128 stands for zero in the data rows.
Here are some points:
[120 132 157 118 154 147 171 166]
[144  71 129 124 116 118 136 131]
[135 130  70 144 124  88  76 106]
[104 154 168 132 138 143 145 135]
[ 57 167 173 112 121  93 156 130]
[ 85 169 177 107  73  37  71 115]
[207  79 100  73 166 255 121 143]
[123 164 135 105  88  81 132 118]
[126 146 130  73 112  76 126 113]
[160 140 112 127 150 172 138 128]
[168  95 119 134 180 211 159 166]
[ 74 127 130 133 140 135 131 139]
[116 133 140 141  97 109  78 110]
[154 163 104 104 113  95 164 149]
[166 135  93 125 175 220  71 160]
[115 157 144 135 128 109  71  72]
[123 135 134 133 138 103 130 130]
[159 176 103 110 133  75 155 158]
[159 129 114 132 130 127  71 131]
[ 68 193 191  67  98   0 165 141]
[118  97 164 149  73 140 149 135]
[134 129 130 114 156 179 149 132]
[235  64  59 181 148 216  62  91]
[122 111 144 126 159  75 156 118]
[148 163 107 119 109 118 126 130]
[ 74 131 138 139 172 176 170 158]
[115 125 143 126 167 159 180  72]
[ 75 146 181  73  92  43 121 121]
[111 134  70 127 101  95 132  72]
[ 69 156 171 124  83  31 141 124]
[152 129 100 123 135 137 125 131]
[118 128 126  73 106 115  94 108]
[167 122  94 151  73 159 137 142]
[119 112 147 166 154 163 140 139]
[ 81 144 169 139 155 123 177 150]
[123 162 148  98 147 137 190 167]
[126 139 132  73 151 147 168 158]
[153 136  70 144 151 184 148 158]
[ 77 249 171  43  89   0 208 158]
[150 111 129 139  73 121  88 123]
[147 160 139  73 126 107 120 130]
[114 117 143 121 146 138 172 143]
[ 71 153 179  93  74  41 130 131]
[136 119 132 143 116 118  94 121]
[124 120 130 140 109 103 100 104]
[177 147  89 132 143 173 135 141]
[ 80 128 143 127 162 155 170 151]
[159 125 134 131 128 143 106 130]
[232  65  57 161 191 255  91 113]
Then 10 other points, each followed by its number:
[195 104 103 138 188 243 132 143] 0
[107 129 156 128 155 154 142 133] 1
[145 114 146 151 178 193 125 136] 2
[126 154 132 123  91  97 112  72] 3
[142 153 106  96 109 101 135  72] 4
[143 128  70 138 105 125  86 120] 5
[ 72 174 166 113  88  32 153 130] 6
[126 111 150 141 158 165 150 137] 7
[107 132 132 117 157 166 181 150] 8
[115  71 128 129 111  87  89  72] 9
Which of these numbered points is nearest to each point below, ignoring the 2 directions in which the first points spread most? Its number follows each.
[127 142  70 117 123  97 129 129] > 5
[161 106  97 141 180 227 154 141] > 8
[ 70  71 172 115 102  51 121 113] > 9
[138 139 132 143 169 163  71 133] > 2
[116 165 153  97 153 116 165 130] > 0
[117 142 148 133 145 142 186 160] > 6
[128 136  70 134 163 166 162 146] > 5
[155  82 105 134  73 149  99  90] > 8
[170 139 107 110 169 169 148 151] > 0
[ 91 111 135  73 147 162 158 142] > 8
[164 148 123 122 175 177 168 159] > 0
[ 85 153 163 100 155 124 194 158] > 8
[139 118 142 143 149 174  71 143] > 2
[138 144 126 112 149 157 130 122] > 0
[167 129  99 116 185 187 149 148] > 0
[ 69 171 178 106 100  53 121 110] > 1
[111  71 149 124 114  94 141 127] > 9
[189 181  77  84 168 172 194 178] > 4
[139 145 140 125 104 114  97  72] > 3
[  0 255 255  22  60   0 249 171] > 0
[ 98 150 149 143  99  39 154 127] > 6
[ 86  71 151 132 133 105 157 145] > 9
[110 112 172 166 141 134 152 138] > 7
[110 163 121 109 100  90 155 117] > 8
[102 181 164 103 122  72 166 148] > 0
[121 146 129 113 146 171 154  72] > 3
[152 138  70 123  99  85 122 128] > 5
[138 151 131 118 174 166  71 133] > 2
[ 74  71 137 138  96  91 100 111] > 9
[ 17 197 216  99  69   0 140  96] > 1
[134 135 117 144 112  95 122 115] > 6
[ 74 146 105  82 164 174 188 177] > 5
[167 123  95 156 118 139 106 117] > 6
[178 100  88 161 144 170  89 127] > 6
[153  92  98 158 102 151  69  91] > 8
[138 148 120 119 171 183 174  72] > 3
[ 74 119 132 132 181 183 140 148] > 1
[ 74 130 135 146 157 187 129 152] > 1
[153 138  70 142 135  75  71 144] > 5
